(in the rows, 128 means zero)
Each path below is one point turned by a fixed rotation once a step. After each direction that follows a path, write how fast that rotation turns it, in degrees a step (0 if it stays still).
Each turn is a multiple of 5 degrees from 10 to 175, or 0.
Each row of a path follows its step; steps can be skipped.
Rotation 1:
step 1: 112 117 139 117 136 135 149 145 86 163 149 170 102 143 148 135 63 147 99
 123 180 129 89 109 144 119 100 150 111 115 164 159 159 111 111 130 94
 135 89 118 127 125 139 125 139 138 127 121 115 97 132 129 173 122 146
 91 120 108
step 5: 82 160 129 149 115 173 137 152 90 139 117 84 137 128 139 116 163 94 161
 152 141 131 113 137 122 129 156 116 128 153 103 140 109 137 162 134 142
 105 124 157 82 107 138 151 155 143 104 158 145 135 169 112 134 178 104
 150 126 146
step 7: 92 106 147 101 141 95 128 167 130 160 168 125 81 171 157 88 85 127 132
 124 145 115 135 127 135 129 151 97 152 171 85 116 122 131 138 97 133
 137 110 152 93 114 132 132 148 110 79 130 134 107 132 148 149 108 137
 95 126 122
step 13: 140 138 145 137 143 140 153 138 106 121 123 123 66 85 129 104 89 157 174
 91 147 159 110 134 132 88 114 103 134 158 147 126 103 144 120 114 182
 118 125 94 125 152 129 109 139 147 93 119 151 101 131 137 130 105 138
 90 109 103
step 15: 123 148 86 138 153 99 149 140 147 112 121 112 114 143 147 143 131 115
 140 101 103 154 160 101 147 107 112 132 120 124 135 106 124 110 196 103
 171 122 128 108 162 115 112 142 101 165 79 115 145 105 129 86 120 153
 140 165 162 126
step 16: 154 144 161 119 93 115 138 120 121 71 104 151 113 101 141 146 177 154
 114 164 161 121 113 107 121 132 113 132 155 140 161 166 121 112 134 152
 149 111 103 133 145 161 165 87 153 127 97 151 77 135 140 124 128 103
 119 136 124 110
step 17: 100 139 136 153 101 130 114 179 101 164 88 131 131 141 117 129 147 141
 129 125 117 129 168 139 125 132 133 163 138 127 127 153 170 117 186 109
 126 183 143 149 102 78 128 113 126 139 139 141 114 123 87 95 140 149
 156 115 127 157
step 19: 137 94 148 118 107 136 103 140 131 101 113 144 114 169 126 103 97 145
 109 124 145 164 125 158 105 88 106 130 177 141 167 120 139 145 134 114
 121 138 120 134 122 128 102 91 185 155 150 143 127 127 143 134 139 79
 154 83 115 159
121 129 117 127 123 132 126 126 126 131 130 133 135 119 125 121 136 134
 119 124 126 141 122 125 129 123 124 136 126 123 125 125 130 141 123 132
 131 123 116 132 120 142 124 123 141 126 133 120 112 120 126 125 126 124
 131 129 131 123
140
133 124 115 122 123 134 125 135 126 132 130 121 128 127 141 127 120 117
 127 131 129 122 129 129 128 128 128 139 125 126 130 132 127 126 111 134
 114 133 132 122 126 127 134 141 133 133 139 123 130 135 129 133 119 124
 127 136 133 119
10
141 116 122 128 121 126 134 121 124 126 130 135 125 129 122 134 130 124
 127 132 133 126 135 134 119 121 131 123 131 130 135 127 141 130 123 120
 112 134 123 127 125 129 134 115 125 123 134 122 125 128 134 117 139 136
 125 121 134 127
140
131 134 130 132 130 133 119 131 136 137 131 129 133 129 127 138 134 115
 119 133 119 126 137 133 128 131 124 119 124 115 134 131 134 128 130 121
 130 128 130 122 122 144 121 133 123 123 121 124 137 123 138 124 120 129
 140 131 129 126
120
135 130 117 132 131 139 130 128 131 129 119 134 123 129 130 130 125 137
 136 133 132 123 136 120 143 115 128 128 130 117 133 140 123 122 126 131
 132 128 118 131 128 132 124 122 118 139 126 133 126 133 119 129 134 135
 138 130 129 122
25
134 132 129 120 124 127 133 120 135 127 144 125 133 119 137 121 132 121
 135 123 131 128 132 138 133 117 119 123 129 129 129 122 124 134 131 134
 136 134 124 134 116 122 141 122 128 128 116 129 139 129 127 130 127 131
 125 137 129 122
135
Rotation 2:
step 3: 170 120 164 125 155 120 115 129 83 164 138 145 127 140 107 115 138 124
 137 164 136 160 118 143 160 105 84 136 142 104 170 137 141 112 138 172
 120 143 125 110 144 155 120 112 145 130 126 126 125 155 172 120 129 145
 183 109 182 153
step 4: 121 119 130 144 121 108 119 107 128 148 110 178 131 155 155 162 144 168
 110 93 164 147 119 104 144 122 146 93 126 177 127 140 166 174 81 104
 116 113 126 156 141 165 144 120 129 103 134 145 135 124 99 156 139 146
 96 115 129 158
step 6: 148 131 123 114 127 107 170 138 117 101 118 98 177 189 94 112 160 112
 112 159 132 91 125 109 143 139 94 102 144 100 95 131 100 109 144 133
 108 141 113 109 168 132 110 153 162 126 92 135 144 124 136 94 145 159
 122 105 105 134
step 12: 102 123 153 172 121 126 107 164 162 155 172 130 113 130 125 112 120 105
 136 99 167 129 127 113 171 137 150 103 163 154 122 123 161 106 120 138
 145 134 130 99 140 122 134 101 146 92 130 143 108 81 161 145 153 147
 148 128 96 87
step 14: 105 102 133 129 135 118 151 116 114 114 97 137 166 119 146 145 189 153
 108 144 91 123 106 138 177 135 121 147 89 100 139 144 118 138 105 126
 134 108 81 160 116 147 120 107 122 84 116 122 134 104 95 140 111 156 82
 153 104 122
step 15: 120 157 144 112 184 128 126 145 130 129 175 125 133 115 112 134 106 142
 138 141 171 112 131 146 103 141 88 100 130 79 114 125 153 123 147 101
 127 119 125 138 71 120 169 124 154 116 100 149 154 148 124 157 140 136
 179 156 118 105
step 16: 178 149 127 146 131 142 138 132 82 106 149 148 123 155 136 106 123 119
 96 135 141 80 98 87 156 132 132 82 174 135 120 154 111 151 117 167 119
 147 161 134 136 97 130 132 132 140 123 98 112 165 112 124 137 105 103
 94 160 152
step 20: 172 130 128 87 119 142 96 143 136 170 132 155 115 95 113 89 138 172 101
 113 135 147 128 131 117 125 141 86 132 110 164 87 146 125 130 123 109
 134 162 147 132 163 136 92 129 111 125 154 92 130 157 154 78 153 133
 155 138 121
120 138 121 119 122 121 122 134 142 129 118 125 129 127 127 130 130 138
 131 133 136 135 131 126 129 132 123 117 128 132 122 140 134 127 120 130
 123 123 136 133 126 121 133 131 131 133 138 135 126 123 132 143 121 125
 137 129 123 120
135
126 132 127 127 120 128 115 122 124 124 133 119 129 132 127 134 133 136
 126 138 131 126 129 125 130 116 140 129 121 122 125 128 136 133 128 135
 130 133 124 121 126 117 133 112 135 127 122 126 114 139 115 126 129 127
 131 136 131 123
20
143 139 134 122 130 120 117 126 128 127 126 130 128 129 130 133 127 120
 127 116 129 122 127 125 129 127 129 129 123 141 124 130 125 119 138 127
 143 110 130 127 124 138 140 123 129 135 122 130 127 130 127 126 126 121
 127 134 121 125
135
121 120 117 117 125 125 120 135 127 128 132 128 126 131 130 123 116 128
 124 118 128 131 127 119 131 132 138 120 136 128 127 124 129 132 130 129
 130 126 118 130 129 129 133 125 118 130 121 127 119 127 140 138 139 121
 116 127 143 130
90
123 123 116 128 124 124 126 135 125 122 131 137 118 119 120 133 123 127
 127 120 125 130 135 131 130 130 129 132 132 124 122 125 130 125 113 133
 130 125 117 128 120 141 120 136 144 125 123 121 128 134 118 129 126 120
 136 128 118 124
110
135 116 118 125 142 132 126 125 124 133 110 130 132 121 128 130 122 132
 135 121 131 127 126 129 131 129 133 133 113 127 128 129 139 139 125 132
 122 124 135 128 130 132 127 136 117 128 123 132 117 128 118 126 125 138
 124 130 126 121
110
129 127 118 133 130 131 126 113 128 113 133 143 131 132 136 111 133 131
 118 124 127 137 124 131 127 131 131 138 125 130 121 132 127 128 125 126
 131 127 135 137 124 121 123 126 130 143 128 121 127 121 128 125 127 129
 131 134 135 121
125
124 126 127 118 120 123 126 131 125 134 128 124 131 119 125 126 124 126
 131 127 119 125 130 135 127 128 111 140 126 133 110 135 126 130 129 120
 133 136 126 135 137 119 132 124 133 126 115 130 128 117 118 130 126 132
 122 127 133 136
85
